128 stands for zero in the data rows.
Here are some points:
[255 255 138 195  45   0   0   0 195  37 204 255  74 255 113 185 177   0 255 126 171 130  30 187]
[219 197 137 191  88  44  82  75 149 100 174 181 128 255 114 126 174  55 219 103 130 111 112 165]
[154 136 163 131 148 132  85 104  98 117 109 148 108 112 133 159 108 102 124 124 161 114 148  85]
[178 203 119 162  99  78 108 112 157 123 153 161 134 187 126 127 154 103 189 139 109 136 111 159]
[111 100 101 102 131 136 160 130 126 127  85 146 122 146 137 120 101 134 127 117 107 156  88 134]
[ 89  67 177  91 159 221 115 138  95 143  97 109 100  12 138 134  79 136  48 162 150 122 187  69]
[206 170  85 154  71  55  80  64 136  83 174 229 103 255 136 150 162  52 218 142 145 150  69 212]
[156 158 152 159 124  97 115 137 144 105 145 142 146 157 115 106 154 125 164 125 150 129 122 118]
[ 83 104 132 122 153 159 156 154 131 117 125 110 119  80 134 138  98 154 102 142 163 126 145  94]
[146 138 100 115 119  97 132 131 131 126 127 143 152 137 135 114 136 129 148 120  93 137 102 166]
[182 170  67 137  77  86  51  83 134  56 186 207 133 235 153 142 179  52 210 133 150 136  82 214]
[159 146 118 139 119 128 149 148 125 134 135 109 141 132 125 121 131 138 148 115 103 126 117 119]
[112 115 102 116 124 141 162 151 106 137 101 112 140  74 140 130 115 144 120 123 112 151 109 142]
[121 133 107 125 105 132  82 138 144 115 157 144 139 135 127 127 158 130 146 123 144 136 132 170]
[149 130 125 147 106 123 132 127 139 113 131 143 115 162 139 138 169 119 162 120 126 141 138 152]
[255 242 134 164  81   0   0  19 170  60 175 218  87 255 116 191 168   0 206 149 152 126  74 150]
[255 255  96 205  65   0  83  45 198 102 223 227 130 255  96 116 226  37 255 112 129 129  14 200]
[243 224 161 185 110  29  38  46 163  54 155 185  67 255 124 166 148  33 215 133 162 113  77 106]
[131 118 140 147 146 125 122 102 141 106 134 140 115 129 137 129 124 127 111 145 153 146 134 102]
[ 61  37 159  82 151 216 120 146 109 126  72 114  86   8 154 163  63 180  28 145 178 159 182  80]
[175 156 113 176 142  77 132  77 133  99 108 163  85 215 138 140 112  75 165 155 132 141  72 123]
[ 84  33  98 105 130 164 120 120 133  82 114 197  81 132 172 143  97 127 108 174 181 174 123 147]
[ 67  70 128 109 134 190 174 157 120 149 107  92 146  46 146 124 112 160  83 128 135 140 139 105]
[ 74  82 144 137 161 148 184 150 133 126 120 108 136  90 137 110 111 164 103 140 152 137 129 106]
[ 86  71 155  88 141 186 114 143  92 154  98  72 136   0 152 143 105 158  41 139 105 113 193  88]
[ 75  78 122 107 130 183 120 173 150 120 133 108 168  69 111 120 112 163  91 126 145 138 143 128]
Then 10 other points, each followed by its number:
[ 92  83 149 104 161 190 145 165 102 146  73  76 128  35 129 130  92 167  58 135 116 122 171  71] 0
[143 194 182 146 167 106 162 145 116 178 123  44 159  85  94 114 144 135 102  97  88 106 147  68] 1
[ 91 102 161 115 160 175 185 114 116 151 137 103 120  82 121 113 108 135 104 145 166 101 170  86] 2
[ 10  21  92  85 150 242 212 192  84 165 100 144 176   0 140  90 109 220  61 126 112 129 153 142] 3
[129 145  94 140 125 115 137 124 123 122 163 144 172 149 148 113 159 120 178 117 105 128  92 176] 4
[246 245 132 198  98  24  85  68 175 100 175 183 144 255 129 141 180  56 237 105 111 136  64 151] 5
[ 55  41 161  57 136 212 128 191  79 167 122  67 149   0 118 126 124 193  42 129 117 121 213 125] 6
[167 190 100 138 105  91 152 137 122 134 115 118 154 169 115 124 133 119 184 110  80 118 106 158] 7
[109  85 151  80 134 128  44 105 178  81 146 181  69 175 131 176 117 122  68 148 192 128 160 108] 8
[  0   0  86  78 200 255 255 208  80 189  47  82 144   0 154 108  41 255  18 145 146 149 147  87] 9
Which of these numbered points is nearest to each point below, ignoring the direction in which the first points spread most? Its number follows each.
[160 187 121 170 131  58 127 115 173 122 159 138 123 209 103 133 153 101 185  97 116 118  88 135] > 5
[ 42   0 130  32 161 220  95 163 131  94 111 156  86  16 154 148  82 150  25 179 205 141 201 109] > 8
[156 197 174 161 152 106 164 138 149 165 126  46 149  95  93 117 135 116 122  98  96  97 145  62] > 1
[ 57  25 130  42 166 207  73 128 161  93 118 150  88  63 137 141  84 159   4 175 201 151 203 109] > 8
[ 94  83 166  75 113 185  82 153  87 142 144  77 137  35 116 115 137 170  60 121 117 114 189 135] > 6
[ 61  67 134 122 148 168 190 184 144 162 100  74 138  58 120 105 109 203  73 128 121 142 140  86] > 5
[ 29  30 114  98 162 226 225 178  73 161  80 112 149  10 148 103  85 211  48 130 125 138 160 110] > 3
[229 243 134 222 107   0  74  51 202  67 216 198 114 255 103 112 181  54 253 113 144 129  40 153] > 5
[ 63  46 147  71 173 230 167 195  88 155  57  56 111   0 151 121  71 202  21 139 111 131 189  58] > 0
[147  98 126 109 139 141  77 137 105 121  92 125 125  78 134 144 105 124 110 131 128 120 129  54] > 0
[ 97 123  71 150 145 116 201 107 133 122 111 178 113 172 127 118 116 127 156 126 119 158  60 164] > 9
[174 216 167 173 142  85 120 119 131 165 126  60 145 135  91 118 146  91 134 101 101  87 136  89] > 1
[ 35  37 117  89 137 231 198 191 103 183 109  64 167   0 148 112  91 199  51 113 116 125 172 132] > 4
[238 236 137 200  99   0  78  77 186  92 180 167 131 255  81 110 177  50 239 107 128 128  54 153] > 5
[238 210 100 149  96  35 111  88 141 106 129 156 151 252 137 131 158  61 234 113  79 138  40 191] > 7
[ 29  45 132 111 140 206 198 178 139 183 124  87 118  57 115 126  98 198  61 120 135 123 177 113] > 2
[  0   0 162 105 171 255 218 215 112 141  94  56 135   0 144 103  82 213   0 136 156 142 195  91] > 2
[ 95  71 129  98 140 176 127 166  97 141 100 101 110  60 140 141  96 164  75 135 131 137 159  79] > 0
[189 150 133 121 113  61   6  67 199  62 187 205  64 253 121 166 148  43 153 151 196 126 120 137] > 8
[ 91 100 145  77 110 187 116 164  85 140 140  83 155  20 128 111 133 172  68 140 114 115 221 138] > 6
[226 234 105 148  87  36 102 101 137 145 194 161 151 222 110 115 196 100 215 113 102 106 107 187] > 7
[ 57  29 141  53 178 242 145 188  66 145  39  74 126   0 170 132  67 195  13 142 121 136 201  73] > 0
[ 51  50 164  80 145 200 108 152 101 119  92 114  98  35 153 177  61 161  17 162 167 142 186  81] > 8
[205 203 145 128  56  69  37  88 124 102 192 152 126 188 100 119 184  61 184 125 106 108 132 185] > 6
[  1  13 161  94 199 224 208 216 114 172  78  28 126   0 130 106  84 236   0 141 142 106 201  61] > 2
[ 72  86  87 131 171 177 224 145 130 146  99 120 128 105 134 118  91 169 116 135 128 138  83 126] > 9
[ 33  10  98  56 159 254 189 208  73 166  71  62 171   0 159 120  85 214  35 115 104 168 168 116] > 4
